In the rows, 128 means zero.
A single turn carries every row of the set below to another of its rows. Some are shown first; where does it send the rows asked next?
dusin: [125 143 102 117 128 121 118 133 173 117 129 110  99 125 143]
nadi: [120 120 110 152 138 138 138 145 135 118 138 110 105 133 139]
kek: [136 121  99 136 113 123 115 134 173 137 139 111  91 144 128]
ros: [111 123  76 157 145 113 114 107 143 146 132 112  97 121 126]
Fodod: [125 111 105 142 130 110 141 118 157 124 162 122  88 140 115]
kal: [ 91 105 111 133 133  97 127 120 136 119 146 107 100 124 125]
sozer: [125 110 121 144 154 110 115 113 170 136 142 128 108 138 155]
zeror: [120 133  82 117 122 132 123 135 163 134 136 109 102 137 135]
Vin: [ 91 105 111 137 127 101 115 115 138 118 146 105 103 118 121]
foli: [119 106 110 150 134 116 137 103 167 124 137  93  91 114 128]
lev: [123 101 103 153 142 120 105 111 168 145 143 127 111 141 144]
sigum: [119 122 115 154 133 145 119 134 137 120 138 100 114 118 136]
dalus: [122 137  89 115 119 133 110 133 162 132 145 114 107 134 130]
zutin: [116 142 113 136 165 103 125 109 139 137 146 120 100 117 138]
Kulu: [ 93 130 110 120 128 128 129 126 146 149 127 128 107 113 139]
Zazol: [ 94 108 115 135 129  94 119 120 138 114 150 114  98 124 120]
sese: [124 110 121 143 154 112 116 112 169 138 144 127 109 137 155]
Budu: [ 96 126  98 134 123 120 130 131 156 139 111 131  95 116 137]
vetu: [131 125 117 124 131 121 134 132 172 137 132  97  91 135 146]
Zefa: [116 125  87 156 145 109 107 113 144 139 142 130 122 108 123]
mulog: [121 141 106 111 131 129 120 129 168 126 132 101 105 121 146]
zelog: [117 130  84 157 140 112  99 105 144 141 141 120 100 118 119]
pir: [126 123 109 162 129 134 120 143 146 107 131 113 101 125 133]
lezod: [102 135 108 130 120 113 119 135 156 130 125 147  95 119 130]
som: [129 119 105 126 118 136 116 126 163 152 146  97 104 136 132]
Gapo: [100 135 113 128 117 125 107 123 152 140 130 136 108 108 129]
ful: [113 130 104 142 164 103 131 116 141 137 141 126 119 108 139]
Nul: [126 116 121 149 127 115 117 101 168 117 150 103  97 110 119]
zetaf: [119 110 112 133 134 122 139 109 147 138 170 110 101 132 118]
Lun: [137 134 128 123 125 120 112 129 171 132 146 106  99 130 137]
Teror: [119 142 106 143 162  94 128 116 145 127 140 128  90 124 137]
ranu: [120 133 102 149 159  93 125 122 148 125 139 139 110 113 134]
Tuf: [122 101 102 153 142 120 107 110 168 146 142 127 111 141 145]
davim: [112 118  77 159 149 107 124 117 146 139 130 126 113 114 128]
bipon: [126 128 119 150 132 137 118 142 135 113 150 119 111 129 130]
busod: [ 92 103 106 141 127  96 120 119 142 114 140 107  97 122 122]

Gapo turns into Kulu
foli turns into Fodod
Where do these go?
zelog turns into zutin
pir turns into bipon
Zefa turns into ful
zeror turns into dusin
kal turns into busod
vetu turns into kek

A single turn carries every row of the set below to another of its rows. Some are shown first; where does it send the rows asked next?
Puso: [131 138  98 125 107 132 152 166 131 114 121 150 163 140 114 137 145 115]
surir: [134 145  97 121 104 129 157 165 133 117 124 149 158 139 113 133 144 113]
kis: [100 135 117 119 133 128 137 157 147  95 121 123 126 118 113 146 125  99]
tad: [ 95 130 117 119 129 131 138 160 151 100 116 117 135 118 115 149 133  99]
Tig: [118 134 107 120 137 113 133 150  99 108 129 110 158 125 111 118 130  96]
lovek: [111 152 139 117 150 124 118 162 132 128 121 104 152 125 123 140 140 123]
lifus: [104 132 113 119 132 128 136 155 147  92 118 118 132 109 115 145 126 100]
fini: [131 159 109 119 130 108 129 137 119 119 122 139 160 135 129 128 168  96]
piv: [115 146 104 135 116 128 132 164 153 125 139 118 131 105 107 140 147 112]
Satu: [102 167 106 101 142 132 138 144 142 129 118 136 154 119 125 137 112 113]
Seme: [140 139 114 113 120 132 148 167 112 113 129 128 151 125 112 121 114  99]
Ruto: [134 160 108 114 133 112 135 142 115 125 128 140 167 131 126 133 169 104]
fimu: [131 140 100 117 101 126 158 165 131 115 126 150 156 132 116 138 145 115]
taba: [127 122 117 127 120 135 142 137 123 118 128 106 155 137 123 117 158 113]
vagob: [114 165 104 113 125 117 138 145 165 108 142 136 135 117 125 127 142 115]
lapam: [119 128 112 127 111 134 146 139 121 121 128 100 163 124 116 116 154 113]
pimip: [134 159 111 113 133 111 128 142 117 123 122 143 161 138 130 129 167 105]
duza: [119 125 119 130 114 133 140 136 130 113 126 103 160 136 119 122 160 116]
Suk: [107 155 133 121 147 126 122 176 135 134 125 109 152 119 118 144 143 120]
dez: [140 140 119 105 116 128 151 157 117 110 125 125 155 124 108 120 114 103]
Dus: [102 169 106 102 143 127 135 149 145 121 115 142 158 113 121 142 118 107]
buze: [107 141 101 136 120 126 130 160 147 123 145 125 129 105 111 136 149 108]
Pamo: [122 125 116 127 119 137 137 136 123 115 121 103 163 133 118 116 157 110]
Zin: [114 165 105 116 123 125 140 146 163 117 143 137 136 112 128 117 138 110]
tise: [107 156 127 127 147 122 113 175 130 125 122 105 151 120 120 138 141 121]
Runo: [107 172 108 101 145 126 135 147 144 125 117 135 152 119 122 131 112 113]
fibis: [120 139 112 123 130 110 133 149  98 110 120 109 150 127 107 122 134  91]
luzo: [112 170 106 101 143 131 134 149 141 121 119 139 152 118 127 133 110 121]
tok: [ 98 161 100 129 134 117 129 159 148 130 144 119 156 116 118 117 149 129]
Zimal: [126 158 117 111 133 104 138 172 108 106 126 133 162 146 117 121 132 112]
goloz: [108 153 134 118 155 128 119 163 131 132 128 111 147 117 120 140 143 124]
tisa: [106 166 106  96 143 130 140 145 145 125 118 143 151 117 125 142 119 112]
nuzoz: [106 153 130 123 148 123 116 173 133 128 128 105 152 119 112 140 139 122]
motu: [124 143  93 123 104 134 158 153 135 115 116 148 162 134 112 141 145 111]
Nav: [ 96 130 120 122 130 132 135 162 153 102 114 118 132 124 119 142 126 103]
Tafek: [124 126 110 126 114 136 145 133 122 116 133 104 161 129 112 116 153 113]
lok: [135 162 114 116 130 110 132 138 123 131 123 138 160 133 129 132 169 110]
Mevol: [ 98 166  95 130 134 122 127 148 144 131 140 113 150 120 117 121 145 130]
fakap: [130 157 116 110 136 103 138 172 114 103 127 132 161 139 123 116 132 100]
Vireg: [ 96 131 118 121 129 132 139 159 145  95 113 117 139 125 113 150 125 104]
tivar: [ 96 131 119 116 135 125 138 155 150  97 120 121 130 119 119 148 131  99]
perar: [125 163 110 114 126 104 132 138 117 122 127 135 156 137 134 123 165 104]
budi: [127 127 115 125 120 138 144 133 125 117 126 105 166 129 117 114 153 115]
ziru: [111 170 109 101 145 126 138 147 137 125 110 142 152 118 121 146 117 109]
ledo: [126 139  95 121 102 132 155 159 136 113 117 145 167 139 116 133 141 105]
sedi: [131 160 108 117 128 102 130 140 121 121 128 133 161 136 126 125 169 101]
bik: [130 137  97 119 107 136 156 161 133 112 116 149 165 134 111 137 143 111]
pova: [105 155 132 118 149 128 117 167 134 136 124 107 151 125 124 139 144 123]

vagob turns into dez
budi turns into Suk
Zin turns into Seme
Where do these go?
taba turns into goloz
lapam turns into tise
Pamo turns into pova
duza turns into lovek
nuzoz turns into sedi

